Each row has a name. Each question is about the rows just above it.

[133 142 154 103 134 124 126 132 128 139 180 109 143 141 141 110 138 112
 122 113 133 144  89] : B
[ 56  89  78 121 125 176 169 121 157 101 152 116 127 125  62 127 124  40
  83  38  83  78  97] : F
[118 154 118 119 149 153 139 131 135 152 154 108 135 131 121 141 131  62
 103  91 109 121 108] : D
[133 142 154 103 134 141 126 132 128 139 180 109 143 141 141 110 138 112
 122 113 133 144  89] : T
[103 100 115 123 137 111 136 109 159  91 135 133 110 131 100 143  98 109
 114  97 120  66 103] : P
[ 62 180  68 140  70 175 178 101 126  87  71 123 112 115  54 164 118  70
 112  85  56  97 167] : L
[153 144 133 117 103 124 181 139 108 137  99 132 118 124 131 171 143 172
 137 170 130 147 159] : S
[181 166 196 116 165  84  92 143  98 152 190 124 121 156 198  89 158 189
 148 192 113 159  94] : W
[124 132 124 127 119 174 142 125 106 154 123 108 123 108 117 163 122  96
 135 142 127 125 143] : Z
Whose row is [118 154 118 119 149 153 139 131 135 152 154 108 135 131 121 141 131  62
 103  91 109 121 108]?
D
Which value is in both L and S?
[118]
[133 142 154 103 134 124 126 132 128 139 180 109 143 141 141 110 138 112
 122 113 133 144  89] is in which row?
B
Whose row is [153 144 133 117 103 124 181 139 108 137  99 132 118 124 131 171 143 172
 137 170 130 147 159]?
S
Shared by P and F:
[97]

[122 126 131 136 140 143 145 117 145] -> X
[140 143 145 146 145 142 140 138 135] -> N
[113 110 110 111 114 117 122  81 126] -> U
[140 143 139 122 131 126 121 211 117] -> V
[122 126 131 123 140 143 145 130 113] -> A
[125 120 116 114 133 110 111 141 113] -> E
[125 120 116 114 133 110 111  72 138] -> Y
Whose row is [140 143 145 146 145 142 140 138 135]?
N
Whose row is [113 110 110 111 114 117 122  81 126]?
U
Whose row is [125 120 116 114 133 110 111  72 138]?
Y
Which value is in both Y and N?
[138]

[139 131 125 130 126 121 128 120 131 137 133] : G
[ 84 105 144 115 140 152 133 146 114 119 121] : K
[101 147 119 150 117 123 122 135 136 107 119] : M
[179 170 118 131 106 105 116 125 149 100 120] : R
[104  92 145 106 148 134 140 110 101 117 149] : C
[ 71  93 150 110 146 157 136 145 109 149 124] : J
[174 100 121 132 130  96 134  80 135 200 161] : Q
[193 194  93 159  92 130 107 139 159  58 104] : H
Shared by Q and H:
[130]
Which value is in both R and J?
[149]
Shared by J and K:
[146]
Which value is in both H and M?
[107]
Shared by C and K:
[140]
The one value in R and Q:
[100]
Which value is in both Q and K?
[121]

[ 60 106 148 210] = famo
[148 194 206 158] = zut
[181 222  58 173] = tiri
[166  60  58 158] = Nudu
[ 60 175 197  59] = feruk
Which value is in both feruk and Nudu?
[60]
The one value in Nudu and feruk:
[60]
Which value is in both Nudu and tiri?
[58]
Which value is in both Nudu and zut?
[158]

[193 124 190 190 145 118 205 184] : Rure
[193 124 172 190 145 118 151 196] : Luvir
[ 85 172  85 184 173 130  94 155] : fabaz
[ 85 168  71 184  89 172 189 164] : veg
Which value is in both Rure and veg?
[184]
Which value is in both veg and Rure?
[184]
Which value is in both Luvir and fabaz?
[172]
Shared by veg and Luvir:
[172]

[141  93 134 151 142 168 151 127 104] : Faz
[ 42 142 123  71 166 203 132 110 116] : luk
[156 147 169 111 168  74 110 118 142] : Zezes
[181  93  92 151 142 168  93 142 104] : Lup
[181  93 134 150 142 168 157 127 104] : dibus
[ 58 151 124 107 124 142 166 183  63] : tepez
Which value is in both Zezes and tepez?
[142]
Shared by dibus and tepez:
[142]
Whose row is [ 58 151 124 107 124 142 166 183  63]?
tepez
Which value is in both Lup and luk?
[142]
The row with [156 147 169 111 168  74 110 118 142] is
Zezes

[ 49  87 134  69 204  99 103  62 179 202  84 175  47 196 211 163  95 158
 122 156 158 181 166 141 153 192 198 156 154 208 147 152  77  86 203  92
  89 127 134 135 116 139  84 193 101 102  88 171 193 148 188 191 183 207
 185 190  49 141 159 113 168  48] -> Gid
[112 203  74  50 200 125 122  66 124 173 143 107 156 175 199 142  88 162
 149 129 178  56  85 106 170 116 150  43 207 165  45  66  57  99  91 110
 119  70 112 192 134  96 213  60 141  42 135 188  63 132  62 126 127 124
 136 170  52 155 122 138  93  64] -> vab
[ 49  87 134  69 118  99 103  62 179 202  84 175  47 196 211 163  95 158
 122 156 158 181 166 141 153 192 198 156 154 208 147 152  77  86 203 110
 183 135 197  94 189  42 211  63 107 113 131 106 121 120  73 107 166 184
 169  66 119  80 148 120 122 164] -> Vos
[104 104 158 127 156  97 161 170 187 126 193 184 108  57  71 112  49  89
 147 157  71  86 173 157  52 101  92 149  66 155 132 164 145 118  80  91
  95 150  48 169 203 200  76 177 156 213  48 189 173 156 139 127  56  43
  71  71 129  45 202  51  61 106] -> savur
[ 49  41 134  69 118  99 103  62 179 202  96 175  47 196 211 163  95 158
 122 156 158 181 166 141 153 192 198 156 154 208 147 152  77  86 203 110
 183 135 197  94 189  42 211  63 187 113 131 106 121 120  73 107 166 184
 169  66 119  80 148 120 122 164] -> neto
Whose row is [104 104 158 127 156  97 161 170 187 126 193 184 108  57  71 112  49  89
 147 157  71  86 173 157  52 101  92 149  66 155 132 164 145 118  80  91
  95 150  48 169 203 200  76 177 156 213  48 189 173 156 139 127  56  43
  71  71 129  45 202  51  61 106]?
savur
[ 49  87 134  69 204  99 103  62 179 202  84 175  47 196 211 163  95 158
 122 156 158 181 166 141 153 192 198 156 154 208 147 152  77  86 203  92
  89 127 134 135 116 139  84 193 101 102  88 171 193 148 188 191 183 207
 185 190  49 141 159 113 168  48] is in which row?
Gid
[ 49  41 134  69 118  99 103  62 179 202  96 175  47 196 211 163  95 158
 122 156 158 181 166 141 153 192 198 156 154 208 147 152  77  86 203 110
 183 135 197  94 189  42 211  63 187 113 131 106 121 120  73 107 166 184
 169  66 119  80 148 120 122 164] is in which row?
neto

[ 57 124  98  79  89  86 132  97  84 132 106 159 178]  Til
[106 107  88 103 121 164  89  89 108 116  90 147 115]  vilif
[ 97 114  87 107 138 102 175 106  47  98 137 146 112]  gilep
[171 131 110 126 116 134 105 137 162 132  78 108 124]  fop
[ 85 121 105 105 131 113 132  94  74  95 182 133  97]  Dubo
Shared by gilep and fop:
[137]
Where do [106 107  88 103 121 164  89  89 108 116  90 147 115] appear?
vilif
Which value is in both Dubo and vilif?
[121]

[116 168 132 108 128 135 155 107] = sagi
[111 128 128  86  68 106 146 131] = Lun
[ 44  58 121 128 167 154 168 186] = dov
[ 75 147  66 165 165 132 126 112] = Telib
[148 166  88 135 101  63 168 112] = Pezik
[166 164 166  80 111 112 157 121] = rek
[ 44  58 121 128 155 154 153 140] = tati
The one value in dov and Lun:
[128]
Which value is in both Telib and sagi?
[132]
Shared by Telib and rek:
[112]
Whose row is [166 164 166  80 111 112 157 121]?
rek

